Each named turn below is shown by a few rows before and after it. Which turns, in which order, take the first row of each later pair to the second? The first pair is answered.
D:
[  8  25  11   6 -22  10  45  40 -13  19   5  -8  24   2  37  -8  -8 -11
 -21 -12  17  28  31  19  18  -4] => [ -1  27  11   2 -18  17  47  36  -5  17   6 -15  27   4  40   2  -4 -12
 -16   1  16  22  33  15  21   2]
[-17  29  11 -17  21  34  12  24 -27   9  18   6  19  44  12  12  18 -46
 -29  21  11  28  16   7 -34  59] => [ -2  30   0   2  -4  35  -7  28 -25   9  53  20 -14  20   6  -6  -5 -46
 -32   5  35  45  19  -6 -35  53]
[ 31 -20   0 -10 -20  -5  -3 -16 -16  16  31  14   7   0  18 -33  -4  14
 -17 -28   7  -2  -8 -36  13 -20] => [ 17 -21  16 -24   2   1  21 -28  -9  16   4 -13  35  31  24 -10  22  18
 -13  -9 -17 -19  -5 -27  20 -12]
[  3  26 -13  -5  10   6  31   6  -9   1 -19 -10   1  53  17   3   0  -3
   7  24 -31  10 -27 -25 -15  34] => [ -7  32 -21   8 -18  21  -6  18  -9  -2  15  -3 -13  24  13   7 -22  -6
  13  28 -11   5 -19 -51  -5  36]
Z:
[ 18 -17  -8  16 -39  -5 -21   9  18 -15  36   2 -27 -43  -9 -31 -29  -4
   7 -13   6 -19  -5 -18  17 -33] => [ 10 -13  -8  13 -26  12 -20  19   8 -24  53   8 -27 -43   6 -19 -31 -31
   7   4  16 -13  12 -16   8 -18]
[ 26  -5  14 -13   2 -20 -40 -20  19 -31 -41  44   2 -45 -25 -28 -24  15
  14  -4  -6   8  16  10  29 -71] => [ 10   2  14 -16  17   0 -48  -3  18 -52 -14  60   1 -51 -11 -19 -29 -22
  12  24   9  14  37  19  19 -62]
[ 10  14   3 -21  -9   2 -12 -17  -4   8  -1  -3   1  40  10  -7 -13   4
  13  -9 -28  13 -19   5  -9  -3] => [ 16   8   2 -20  -9  -4 -14 -18   0   3  -2   3  -1  33  12 -15 -14   4
  13  -9 -29  10 -19   4  -2 -14]
[ 22   4  -3 -13  -7  14   7 -27 -10 -40  19  -8  22  11 -24  26  23  -9
  21  11  -8   4  -4  -4   7   0] => [ 25  -1  -5 -13 -14  12   9 -25 -11 -37  12 -13  25  11 -21  24  24  -4
  19   9 -11   9  -4  -7  12  -3]
C:
[ 29  -2 -15  -3  18 -12  57 -21 -10  19  27 -15   1  30   0   1  21 -15
  -9 -15 -24  13   2   4 -33  -4] => [ -1  -8 -14 -13  11   0  32 -36  10  15  -8 -46   5  20  -9  19  22   6
  20   1 -39 -35  12 -13  -5 -10]
[ -6   2   8   0  10   9  30  17 -22  -3  26  29   1  27  16  -5   0 -12
  -4  12  -3  -3   4  -8  -1   3] => [-16   2  17  -8  11  14  25  15 -17  -5   9   7  11  28  13   8   7  -2
   9  17  -8 -25   6 -15  13   1]
[  0  -7  -3   9 -18   2  -6   4 -10  -2 -16   2 -29 -14  -8 -15 -16   4
   1  -3  23   2 -21 -13   0  -8] => [  8  -5   3   7  -1  -2  14   5 -19   1 -20   8 -15   8   3 -25  -4  -6
 -12  -6  19  26 -26  -2 -13   2]
[ -5  23   4  -4 -13   7  -2 -10  -3   3  13 -18 -23 -14   4   2 -20   0
  -6  -9  13  -1 -15   2  -1   8] => [ -2  23   7  -9  -6   6  10  -6 -12   7  11  -9 -16  -4   7  -4 -13  -9
 -10 -14  11   3 -20  13 -10  11]

(2 to 3 turns a pair)
[  1  -4  -6   4 -23  -4 -19 -11  10   9  -5   1 -10  -9 -18  -7 -17  12
   9  -8   1 -11  -4 -19  10 -12] => [ 12  -9  -4  10 -16 -15 -10  -6   9  -6  -5  15  -9 -13 -16 -19 -18   0
   1  -7   5 -10   1  -1   9 -22] : D C Z
[ 15  10  -2   8   5  20  41   4 -16  10  -2  -3   9  22   9  16  15   0
  -3   5 -10  16 -12  14 -21  22] => [ 22  -4  -2  15 -14   4  22  -9   7   7 -34 -14  -5  -5 -15   4   3  36
   9  -9 -17 -13 -28   0   8 -11] : Z Z C
[ -9 -12   1  -8  15   5  28   8  -8 -14 -17  -8  16   6  30  -3  15 -11
   6  35  -6   2  15  25   8  24] => [-15 -19  -8   4 -18  -1  -1  -2  13 -12 -23 -25  -8 -19   1  -5  -4  26
  24  18  -4 -25   9 -10  36   7] : Z Z C
[ -4  -5  -7   6 -11 -13  -6   2  11   2 -49 -17   3 -37 -23   3  37  15
   5  14  -7 -24  24  -4 -19 -15] => [ 14  -2 -15  26 -28 -17  -5  20   2   8 -10  12 -15 -40 -19 -17  16   1
 -18  -9  12  14  19   1 -46 -14] : D C
[ -8  -7  12  -4  -5 -16   3  -2  12  -2 -35  -8  16  -8 -12   5  14  15
   9   0 -11 -29  -6  11  18  -7] => [-10  -1  10   4  -1  -9  -7  10  18 -17 -19   5  13 -23  -8   5   1  -8
  13  18   2 -31  17  22  12 -12] : Z Z
[ 10   0 -10  17 -17   1 -17   9  14   0   7   3 -15  -7 -40 -17  -1   7
 -27 -23  14 -18  -8 -22  33 -14] => [  0   8  -9  15 -12  22 -24  24   5  -8  29  18 -13 -10 -27  -7  -1 -21
 -33  -4  26 -11  13  -9  30  -1] : Z Z
[ 28  -3 -15  33 -34 -30 -44 -28  -2   5 -11 -25 -26 -11   8 -28 -11  25
  23 -20 -12 -14  -5   0  18  -5] => [ 19   1 -15  33 -21  -4 -61  -4  -7 -16  27  -3 -31 -25  21 -17 -22 -20
  20  19   8  -9  26  17   8   2] : Z Z
[  7  -2  -6 -19 -25 -27  -9 -16   0 -15 -45 -54   4 -18 -19   7 -12  28
   4 -18  -4 -46   6  10  28 -28] => [-10  15  -9 -22  -3   8 -19  19 -13 -44   5 -25   8 -35   9  22 -23 -30
   0  37  19 -35  51  28  11  -5] : Z Z Z
[ -8   8  -3  -5  13   8  -1  12  -3  -4  24  -4  12   5  10  22  22 -15
   7  15   6  -7  14  -7 -11  15] => [  7   1  -7   0   1 -16   9 -12  -1   7  -9 -22  12  11  -4   3  25  20
  13 -12 -12 -12 -17 -19  -1  -3] : Z Z Z
[ 23  -4   7   2 -11 -20  -7 -14  13 -25   2  11 -15 -20  -2 -23  -8  13
  13  -2  -2  -8   7  23   9 -11] => [  9   5   8  -1   2   7  -5   1  -2 -26  28  18 -12 -10  11  -8  -3 -14
   8  21   8   4  25  27  -8  10] : Z Z
